In the rows, zero is written as 128.
Each path below is one point turned by a fixed rotation once a step. After each direction that follows a path, write how fast that rotation turns it, in degrees a step (0 if it stays still).
Each turn is a multiple of 5 degrees from 10 to 175, or 0.
Each row of a path follows its step; steps can be skipped.
Rotation 1:
step 0: [115 116 126 118 129 128 132 120 126 129 120 137 124 117 129 130 119 116
 115 118 129 121 132 127 125 138 142 146 128 129 125 131 124]
step 1: [108 130 125 114 131 123 131 120 121 129 125 131 131 126 139 119 111 118
 118 127 123 135 129 133 129 124 135 131 133 123 135 125 113]
step 2: [118 119 118 134 130 118 129 132 121 133 129 137 132 130 142 130 114 120
 128 126 130 129 130 144 125 134 126 135 136 135 137 115 116]
step 3: [129 124 130 126 124 122 132 130 118 142 136 133 119 127 134 135 125 124
 129 133 120 135 138 128 123 138 134 134 148 135 127 121 109]
step 4: [128 135 118 131 129 122 138 125 117 134 113 144 118 126 127 129 127 125
 121 128 128 128 143 134 122 132 130 138 141 130 118 134 118]
step 5: [115 131 119 120 122 140 130 129 123 138 115 133 124 133 130 133 116 129
 117 136 127 119 131 136 128 141 138 132 136 119 120 132 118]
step 6: [117 127 122 123 127 127 124 114 127 142 129 133 131 135 131 134 116 126
 113 133 144 119 134 133 120 121 135 138 137 122 131 121 122]
step 7: [131 120 134 130 134 128 126 122 118 138 127 127 135 120 139 139 114 114
 112 123 124 119 135 132 119 133 134 134 133 125 136 124 120]
step 8: [119 123 134 122 126 120 134 113 109 136 123 132 123 124 135 133 115 120
 130 119 118 122 127 130 128 123 122 130 140 132 126 130 115]
Speeds:
[122 126 132 131 129 124 135 130 131 122 125 130 131 127 126 128 127 131
 132 130 125 130 130 125 126 129 129 128 130 128 130 123 127]  45
[128 126 123 134 130 123 129 126 129 127 126 133 129 129 127 127 129 128
 128 124 135 126 129 131 127 125 124 133 126 131 127 128 132]  160
[124 129 125 124 129 128 132 127 125 123 123 129 126 130 130 123 128 125
 131 128 126 126 126 127 131 128 128 127 126 123 123 134 128]  90
Rotation 2:
step 0: [122 124 126 136 124 136 129 116 120 126 122 123 123 128 125 115 113 143
 130 125 125 124 126 111 122 143 125 138 124 145 138 127 126]
step 1: [134 129 139 136 114 137 136 123 120 125 129 112 120 129 129 116 121 139
 125 126 134 126 128 130 140 120 117 134 125 122 149 127 122]
step 2: [138 115 121 142 127 134 135 123 119 126 122 133 122 120 138 116 121 130
 130 132 133 138 137 128 124 117 133 125 122 105 136 135 119]
step 3: [120 114 124 126 116 132 137 120 134 116 119 125 128 123 137 124 132 134
 133 135 124 132 143 138 122 137 124 132 128 118 118 149 122]
step 4: [117 136 124 125 119 150 126 130 131 112 128 125 130 112 137 129 136 136
 128 127 123 116 132 125 116 135 129 138 112 124 127 128 126]
step 5: [133 132 132 136 127 155 126 128 135 133 135 114 144 126 133 130 128 133
 133 117 118 128 138 128 122 117 126 125 118 136 137 136 130]
step 6: [132 124 115 132 131 141 137 103 124 128 139 125 132 134 120 140 113 124
 131 130 122 128 139 115 123 123 130 129 121 129 135 133 125]
step 7: [134 121 135 117 118 146 144 111 129 127 145 131 121 129 125 131 122 134
 116 130 130 137 123 125 125 135 116 129 134 121 127 134 124]
step 8: [134 127 137 130 125 146 130 122 122 129 125 131 120 109 135 112 112 123
 122 120 131 129 126 120 117 145 133 129 135 126 128 131 128]
Speeds:
[125 125 132 128 132 124 124 126 129 126 130 126 126 122 132 130 127 129
 125 128 126 131 125 129 125 134 124 129 125 128 126 129 131]  85
[123 127 127 126 126 132 123 131 129 125 121 126 131 129 134 133 128 127
 127 130 126 129 130 130 124 126 129 127 131 129 126 124 128]  60
[131 124 129 127 131 126 130 125 125 126 131 134 126 135 133 132 129 124
 128 131 128 129 131 128 125 125 124 127 129 124 128 131 127]  85
[130 133 129 121 126 130 129 128 130 131 132 130 130 127 128 133 123 124
 128 130 123 129 126 127 127 129 131 124 124 131 129 132 128]  40
[127 131 126 128 129 125 126 121 130 125 125 125 131 131 128 129 125 124
 131 131 128 125 131 130 132 134 128 133 130 130 130 130 125]  125
Rotation 3:
step 0: [135 140 126 132 132 134 121 119 122 122 125 125 141 115 115 114 121 132
 113 131 119 131 127 133 124 117 125 138 129 136 135 117 124]
step 1: [133 118 134 131 125 123 127 125 149 126 113 139 129 145 130 126 127 136
 146 126 128 115 122 131 124 121 135 125 123 126 133 130 132]
step 2: [135 130 122 146 132 122 127 128 127 135 133 123 118 110 132 129 126 132
 125 117 129 128 121 128 129 132 116 148 122 136 119 139 123]
step 3: [134 125 119 126 118 133 135 134 126 134 138 136 115 137 121 120 123 132
 135 129 119 120 135 125 134 130 133 112 140 124 145 133 117]
step 4: [133 129 134 122 142 134 119 127 128 131 142 112 125 129 130 120 122 122
 126 121 146 119 125 137 128 128 119 130 133 119 114 124 140]
step 5: [121 124 134 134 141 133 142 131 130 130 121 123 127 141 131 138 134 116
 123 138 126 131 125 125 129 140 136 118 132 140 134 134 112]
step 6: [120 130 132 117 124 126 122 122 114 117 142 141 127 118 129 132 120 120
 132 134 130 120 133 138 127 127 130 141 125 134 118 110 123]
step 7: [135 127 135 128 123 134 128 142 128 125 114 127 137 142 130 146 117 142
 116 130 133 131 129 118 120 127 122 123 122 122 138 122 127]
step 8: [132 128 119 131 137 117 119 117 126 131 126 126 128 115 131 124 145 132
 126 138 124 120 133 142 124 136 129 135 111 132 138 123 139]
Speeds:
[127 122 129 125 130 125 126 127 127 129 132 133 130 130 125 133 127 129
 130 128 125 126 123 132 132 126 124 126 128 126 123 130 133]  145
Rotation 4:
step 0: [131 123 107 114 126 131 131 114 146 123 137 134 130 125 137 111 128 123
 128 128 131 128 126 123 137 127 117 127 111 122 129 131 138]
step 1: [124 134 116 115 121 122 130 120 131 132 128 133 132 139 125 129 126 114
 137 127 127 125 124 109 138 127 122 116 130 117 143 149 125]
step 2: [106 131 125 129 124 123 137 136 124 125 131 117 138 135 116 136 119 125
 129 131 135 117 119 122 122 135 136 125 129 119 126 152 132]
step 3: [113 128 125 135 120 134 124 134 127 124 120 126 131 133 111 151 136 145
 127 128 120 112 127 134 121 129 132 143 135 124 123 133 125]
step 4: [130 126 117 129 135 151 117 135 127 116 125 118 130 117 126 136 142 147
 128 132 125 132 137 126 128 140 138 137 131 135 120 122 124]
step 5: [149 130 121 128 144 135 129 128 134 131 133 128 124 120 118 128 134 135
 133 136 132 127 137 116 135 129 124 131 135 153 134 115 125]
step 6: [137 123 140 128 131 135 130 132 120 125 149 130 120 128 119 116 119 108
 127 133 138 127 134 114 137 125 131 127 134 135 135 114 123]
step 7: [129 123 135 129 123 125 133 126 131 129 138 137 131 134 120 122 111 110
 127 121 121 121 127 125 118 114 133 122 140 121 118 110 142]
step 8: [122 129 130 118 114 130 115 128 128 134 128 124 137 134 139 114 136 124
 119 116 121 120 112 125 117 122 124 127 133 114 116 116 136]
Speeds:
[127 126 126 128 127 125 129 126 131 128 133 129 129 122 129 132 133 129
 124 129 133 132 134 131 127 130 127 128 129 129 132 124 126]  60
[134 124 129 126 126 131 130 132 130 128 126 124 128 126 128 129 127 131
 132 126 129 128 129 133 133 129 126 129 125 133 124 128 122]  60
Rotation 5:
step 0: [137 144 132 123 145 137 137 135 121 133 131 121 138 130 134 129 126 112
 128 131 129 133 134 132 125 126 113 126 125 111 121 133 137]
step 1: [142 134 135 136 133 123 133 138 116 134 133 119 116 121 127 142 126 143
 144 135 124 143 128 123 125 126 119 130 127 125 136 127 133]
step 2: [128 134 132 126 139 122 129 133 119 125 136 118 125 124 130 119 121 124
 138 132 116 131 121 134 146 144 117 112 125 124 121 128 116]
step 3: [140 130 118 143 127 127 121 129 126 124 140 129 133 135 137 126 116 141
 134 118 109 145 126 130 120 131 131 125 125 121 127 137 120]
step 4: [121 127 124 144 129 127 133 129 135 124 109 123 120 131 123 128 115 114
 139 119 116 133 124 117 134 128 130 114 124 118 128 134 122]
step 5: [139 140 113 123 125 122 117 128 129 119 128 128 115 120 132 124 122 131
 126 125 125 127 130 120 125 107 140 113 129 121 118 136 125]
step 6: [134 145 134 136 137 126 108 125 137 127 111 136 120 124 130 124 127 125
 129 117 134 117 130 119 121 135 122 127 118 120 134 127 119]
step 7: [146 141 132 132 136 129 136 128 131 138 130 128 123 122 123 118 130 123
 129 125 133 119 137 141 124 125 147 121 128 113 134 139 135]
step 8: [133 141 131 133 134 144 123 124 121 127 128 117 117 120 126 130 127 130
 121 132 120 126 146 120 129 134 123 130 122 115 137 113 142]
Speeds:
[128 120 127 134 128 128 129 131 123 125 128 123 132 126 132 125 126 129
 129 126 128 130 128 126 127 130 129 125 131 131 125 126 125]  45
[129 125 129 126 131 130 125 130 131 126 127 127 124 126 129 126 124 128
 130 131 130 131 128 124 133 120 125 127 130 132 130 127 134]  95
[127 126 122 129 125 126 124 129 130 127 126 131 128 126 129 126 133 124
 127 126 128 132 128 126 131 125 132 124 121 129 132 130 124]  40
[128 126 122 129 129 124 131 126 129 127 136 128 126 125 130 128 126 131
 125 131 129 127 129 127 120 126 127 129 128 128 132 131 129]  160
Rotation 6:
step 0: [135 133 117 113 127 132 138 122 137 128 127 128 114 118 114 133 124 135
 130 125 111 135 129 110 129 123 129 122 132 126 119 136 137]
step 1: [127 117 122 134 124 140 136 124 133 138 125 133 132 129 134 141 122 129
 148 130 126 123 121 116 145 133 137 117 134 117 128 120 121]
step 2: [130 124 122 114 130 138 136 121 125 122 132 134 118 134 143 140 125 122
 122 136 111 113 133 135 137 129 122 121 126 123 128 143 135]
step 3: [142 132 117 135 129 131 126 128 123 115 138 138 127 115 135 131 122 112
 140 126 123 124 130 120 125 142 137 132 145 125 120 127 130]
step 4: [118 120 127 120 129 137 118 125 129 117 129 126 117 130 128 122 120 125
 119 132 139 122 130 121 148 144 123 117 136 129 108 129 127]
step 5: [129 138 133 134 123 131 144 120 125 123 125 118 124 127 134 123 131 111
 133 151 121 128 144 126 129 132 136 124 130 133 115 122 122]
step 6: [117 136 127 120 121 131 132 127 125 121 132 144 128 129 117 113 122 126
 134 140 120 122 109 118 129 136 135 130 122 141 116 137 131]
step 7: [130 128 141 128 120 127 137 115 144 121 132 109 137 130 122 140 125 123
 130 130 125 133 117 120 137 135 137 130 133 126 117 140 127]
step 8: [115 127 138 145 132 140 121 123 125 131 119 136 131 131 141 137 123 120
 120 142 115 122 115 126 135 134 136 135 119 129 128 131 131]
Speeds:
[127 127 128 126 123 127 136 128 131 135 128 130 133 132 126 126 129 131
 130 127 126 124 127 128 125 128 132 125 127 126 125 131 127]  65
[129 131 130 128 128 131 132 129 123 127 123 129 128 129 128 128 127 124
 127 131 122 125 129 132 123 130 122 127 124 126 132 125 128]  115
